In the data rows, 128 means zero.
Some points:
[231 119  29 132 114 167  82 127 132 149 188 205 127   0  73 148 122 111
 164   4 135 102 135 218 117  81 192 143 134 151 103  69  86 139 191 113
 198 128 121 142 105 150 111  66 190 152 146 162 112  42  90  79  83  76
 137 114 161]
[132  98  97  98 155 151 108 153 108 163 114 169 165 205 145  90  61  63
 106  43 106  88 159  65 128 198 108  83 112 148 143 150  60 135 130 126
 150 134 123 146  74 181 123 160 255 115 108 110  83   0 177 122 145 145
 131 148  99]
[129 130  68 140 162 129 155 129 151  71  66  92 157 125 127  76 136 186
 116 255 120 139 159  62 129 111  71 158 177 105 211 145  68 127 142 133
 208  73 124 148 154 113 179 159 132  85 120 202 211 150  82  95 105 129
 108 113 144]
[  0 242 167  75 158 107 146  74 156 126 145 100 155 120 128 125 191 128
 165 255 127 179 146  46 185 181 106  51 100  70  37 195 255 120 105 156
  68 140 149 112 126 152 128 190 119  81 110 112 115 160 147 158 205 155
 108 142  92]
[152  80 202 255 109 134 132  99 128 168 109 150 141 100 121 172 155 108
 158  93  99  57 126 100 133 128 118 117 136 124 221   0 105 155 101  99
  95 113 116  43 124 115  93 244  89 122 135 140 198 255 148 155  78 158
 143 163 148]
[  0 146 231  45  79 152 121  82  99 171 121 158 174 229 122  98 107  97
  89  64 143 110 135  91 177 144 255  93 130 163 135 167 130 177 155 122
 111 146 125 141 138  79 163 255 120 139  81  92 117 158 127  58 133 174
 114 118 177]
[100  69 105 124  81 163 118 162 174 115  92  84  66 122 104 129 138 105
 137 219 128 132  71  99 118 178 212  97 168  75 121   0 155 112  57 177
 130  86 128 114  89  36 121  56 182  70 111 184 102 162 109 185  66 104
 169  58 180]
[ 70 161 122 150  57 110 149 152 103 114 105 105 123  63 110 132 108 163
 118  74 102 122 134 241  96 199 194 196 146 165 129 103  52 103 139 125
 165 130  93 174 157  69 161 142 210 130 138 181 118  20 135 141  43 154
  85 197 162]
[184 127  88 135 176 139 120 128 129  87 229 120  84  56 151 119 127 134
 114  62 176 136 108 195 122  36 154 165 155 101  75  53 107 136  96  94
  55  83 107 137  64  86 133  36 117  82 134 201 145 180 107  75  87  99
 133  76 131]
[170 101  74 130  93 132 146 131 147  39 158 128 144  97 137 173  50  92
 125   0 173 140 181 105 124 106 103 156 133 140  92 142 139 148 110 117
 255  80 131 166 128 157 181 197 117 137 127 153 136 164 187   0 127 110
 128 131 137]
[ 97 175 208  53 122 197 129 130 129 158 167 158 141  69  61 143  94  71
 107  70 108 211 244  84  87  81 168 145  94 142 195 170  50 126 128 132
 143 109 117 156 153 125 136 255 123 177 180 186 103 151 162  43 224 127
 156 118 136]
[135 153 176   0  81  97  96 100 166 125 153 102 139 131 140 115 125 200
 134 191 146 117 141  75 171 199 118 153 110 145 164 155  96 148 126 131
 147  90 125 101 158  78 132  23  96 134 192 152 107 149  88  68 156 132
  80 129 150]
[ 34 127 208 100 116 125 140  70 133 169 128 120 126  62 127 149 194 144
 113 193 142 101  96   0 138 255 106  84 124 173 114  77 255 155 120 121
  87  89 105   0 122 114  87   0 200 130  69 160  98 168 105 147   0 115
 103 140 167]
[101 107 120 159 143 123 142 156 176 138 151 113 132 172 131 154 185  99
 128  54 128 129 168 135  89 104 109 115 203  87  82 158 188 108 132 124
 172 181 131 114 142 144 149   8  46 106 116 126  99  56 124 137 118 126
 112 185  66]
[189 121  99 159 109 132 142 127 146 123 108  96 138 138 151 207 139 196
 116 107 172 108   0 169 163 127  86 119  91  71 166 157 104 149 164 137
  12 152 148 126  73  87  97   0 105 156 130  87 123 137 104   0 145  97
  91   0  74]
[ 94 162 141 143 143 105 151 103 122 162 172 116 150 137 130  56 110 168
 130 158 127 118 127 255 166 137 202 159 133 168 185  68 187 153 136  93
 158 127 124 154 129 171  91 130 178 154 126 140 134 156 162 133  90 148
 145 190 202]
[157 144 119 192  83 155 135 168 125 165 116  92  55 167 125 160 117 125
 221 199 111 144  57  26 140 193 157 120 122 120  96 211 148 158 106 106
  98 154 165  45  95 159  51  57 146 106  59  63 117 120 157 193 117 131
  89  82 142]
[182 145 117 161 138 148 136 149 137 100  75 133 102  72 141 120 128 139
  35  10 130 126  63 148 105  98 190 100 139  53  77  73 127 115 114 127
 107 116 121 124  93 156 117 152  61  66 197  58 168 203 121 157 167 121
 175 105 126]
[158 136 161 141 221  57 150  99 157 125 170 107   0  97 169 144  81 139
 106 160 115 116 207 207 139 188 128 155 143 148 107   0  63 122  72 125
  99 142 176 255 218 153 159 123  90 141 170 123 105 155  61 255 157 127
 166 152  34]
[ 72  43 152 130  86 110 108 107 130 160 117 116 134 124 138 100 182 115
 178 162 184 180  16   0  73  12   0 110  80  78 159 115  75  83 142 103
  56 100 121 153 129 120  60 149 159  93 147  52 111 153 167 178 145 129
  67 130  93]
[ 91 149 120  68 144 135  93 121  82 128 148 171 141 132 115 165  93 115
  97 157  63  63 157 125 171 116 161 165 138 175 172  50  86 155 207 122
  71 163 143 123 180 239 105  92 123 135 182 146  92  42  80 147 187 157
 255 204 175]
[ 59  96 117 244 159 112 124 174 117 112  68 122 142 146 122  88 114  66
 159 233 161 177 176 118 157 117 166 190 139 128 124 169 118  98 111 157
 182 117 104 167 156 111 167 113  28  38  77 159 245 162  49 121 182 118
 146 166  91]
[139 122  84  11 127 132 123 154  98 130 161 158 162 119 153 139  84 172
 158  18 136  68 197 237 105 237  24 124 123 166 145 165 151 121 132 121
 119 166 140 108 177 121 104  86 108 117 195 126 139 124 147 122 105 156
  41 121 138]
[122 137 205 164  93  98 101 166 137 136 129 135 169  96 150 108 115 159
  75 125 113 255 193  93  33 131  82 194 106 147 130 152 194 127 154 117
 143 163 134 117 160 119 131 166 112 187  70  18 128 149 199 195  65 135
 120 186 102]
[179 116  77 140 160 118 143 130 145  62  93 141 150 162 114  49 211  97
 173 182 144 139   0 105 145  87 154  99 131  58 121 183 116 140 180 114
 134 108 133 141 129   1 133 122   0 128  50 146 104 139 106 162 140 102
 129 114  45]
[106 153  10 100 158  99 110 159  75 133 153 140 165 109  94 119  72 201
  65 187  97 120 244 139 147  97 114 119 146 171  88  82 138 148  92 117
  83 140 114 155 150 210 136 117 186 140 156  53 126  84 161 104 161 125
 111 145 211]
[106 167 145   0  93 115 135 107 152 155  62 150 135  57 122 188 110 121
 104 121 132  83  36  34 132  58  78 103  96 181 169 255 121 127 130 118
 132 170 131 114 110 127 139 116  65 255 101  89 101 103 143 196  93 153
 200 129 148]
[245 142 110 133 166 102 107 131 132 131  57 126 145  91 142 102 137 126
 176 158 101 106 122  49  56  86 156 138 122 151 173  87 100  69 159 123
 114 106 116 128 134 101 100  77 130 137 220 143 121 126 134  94 180 109
 132 153 118]
[149  88 142 139  81 139 123 159  97 140 146 147  92 251 123 124 162  65
 123 171 127 177 111   0 162 189 142  67  75 133 158 139  40 120  95 128
  87 142 126 144  92 183 112  86 163  75  24  97 110 100 145 142 143 108
 115 128 120]
[142 121  76 126 219 143 151 152 117 149 133 104 147 255 132 156 189 132
 145 247  95 110 153 210 139   0   7 137 141 156  66 124 121 117 141 126
 198 113 140 103  74 218 158 255 171 106 168 124 111  55 147 222 190 132
 215 159 162]
[144  74  92  75 137 158 157 117 108  84 147 135 165 131 127  51  98  80
 152  80 127 184 154 168 115  71 126  48 158 147  16 255  62  71 200 232
 128 112 110 150 138 108 168 240 183 162 145 116 153 117 166 146 117 173
 118 113  76]
[240 153 180 146 105 116 133 115 139 118 133 105  96 255 170 218 134 184
  58  29 158  41 148 255 130 187  78 110  64 119  88 108 255 119  44 173
 190 187 149 105 143 141 189   9  24 147 185 153 147  43  71  71 203  95
  75 102 136]
[197 119 184 119 156 124 118  95  76 117 113 124  72 177 128 108 156 125
 180   5  96 138  94 195 132 116 129 212 155  65 162 162 124 141 116 114
 128 164 131 126 111 102 111 139 152 110  55 168 146 240 116 140  78 106
 109 141  83]
Along one direction, these points spread out more than along any other. Take the direction at right angles to it along which they spread out most. Go by this last direction. For each point below, how far along it does it lie, from 0 to 99? The average is 50, and the first point in the table lies past the average. One standard deviation of the points above along it is 16.
[101 107 120 159 143 123 142 156 176 138 151 113 132 172 131 154 185  99
 128  54 128 129 168 135  89 104 109 115 203  87  82 158 188 108 132 124
 172 181 131 114 142 144 149   8  46 106 116 126  99  56 124 137 118 126
 112 185  66] 60
[ 72  43 152 130  86 110 108 107 130 160 117 116 134 124 138 100 182 115
 178 162 184 180  16   0  73  12   0 110  80  78 159 115  75  83 142 103
  56 100 121 153 129 120  60 149 159  93 147  52 111 153 167 178 145 129
  67 130  93] 44
[245 142 110 133 166 102 107 131 132 131  57 126 145  91 142 102 137 126
 176 158 101 106 122  49  56  86 156 138 122 151 173  87 100  69 159 123
 114 106 116 128 134 101 100  77 130 137 220 143 121 126 134  94 180 109
 132 153 118] 55
[135 153 176   0  81  97  96 100 166 125 153 102 139 131 140 115 125 200
 134 191 146 117 141  75 171 199 118 153 110 145 164 155  96 148 126 131
 147  90 125 101 158  78 132  23  96 134 192 152 107 149  88  68 156 132
  80 129 150] 59
[182 145 117 161 138 148 136 149 137 100  75 133 102  72 141 120 128 139
  35  10 130 126  63 148 105  98 190 100 139  53  77  73 127 115 114 127
 107 116 121 124  93 156 117 152  61  66 197  58 168 203 121 157 167 121
 175 105 126] 61
[  0 242 167  75 158 107 146  74 156 126 145 100 155 120 128 125 191 128
 165 255 127 179 146  46 185 181 106  51 100  70  37 195 255 120 105 156
  68 140 149 112 126 152 128 190 119  81 110 112 115 160 147 158 205 155
 108 142  92] 35
[189 121  99 159 109 132 142 127 146 123 108  96 138 138 151 207 139 196
 116 107 172 108   0 169 163 127  86 119  91  71 166 157 104 149 164 137
  12 152 148 126  73  87  97   0 105 156 130  87 123 137 104   0 145  97
  91   0  74] 83
[149  88 142 139  81 139 123 159  97 140 146 147  92 251 123 124 162  65
 123 171 127 177 111   0 162 189 142  67  75 133 158 139  40 120  95 128
  87 142 126 144  92 183 112  86 163  75  24  97 110 100 145 142 143 108
 115 128 120] 46
[122 137 205 164  93  98 101 166 137 136 129 135 169  96 150 108 115 159
  75 125 113 255 193  93  33 131  82 194 106 147 130 152 194 127 154 117
 143 163 134 117 160 119 131 166 112 187  70  18 128 149 199 195  65 135
 120 186 102] 36
[184 127  88 135 176 139 120 128 129  87 229 120  84  56 151 119 127 134
 114  62 176 136 108 195 122  36 154 165 155 101  75  53 107 136  96  94
  55  83 107 137  64  86 133  36 117  82 134 201 145 180 107  75  87  99
 133  76 131] 75
[ 59  96 117 244 159 112 124 174 117 112  68 122 142 146 122  88 114  66
 159 233 161 177 176 118 157 117 166 190 139 128 124 169 118  98 111 157
 182 117 104 167 156 111 167 113  28  38  77 159 245 162  49 121 182 118
 146 166  91] 46
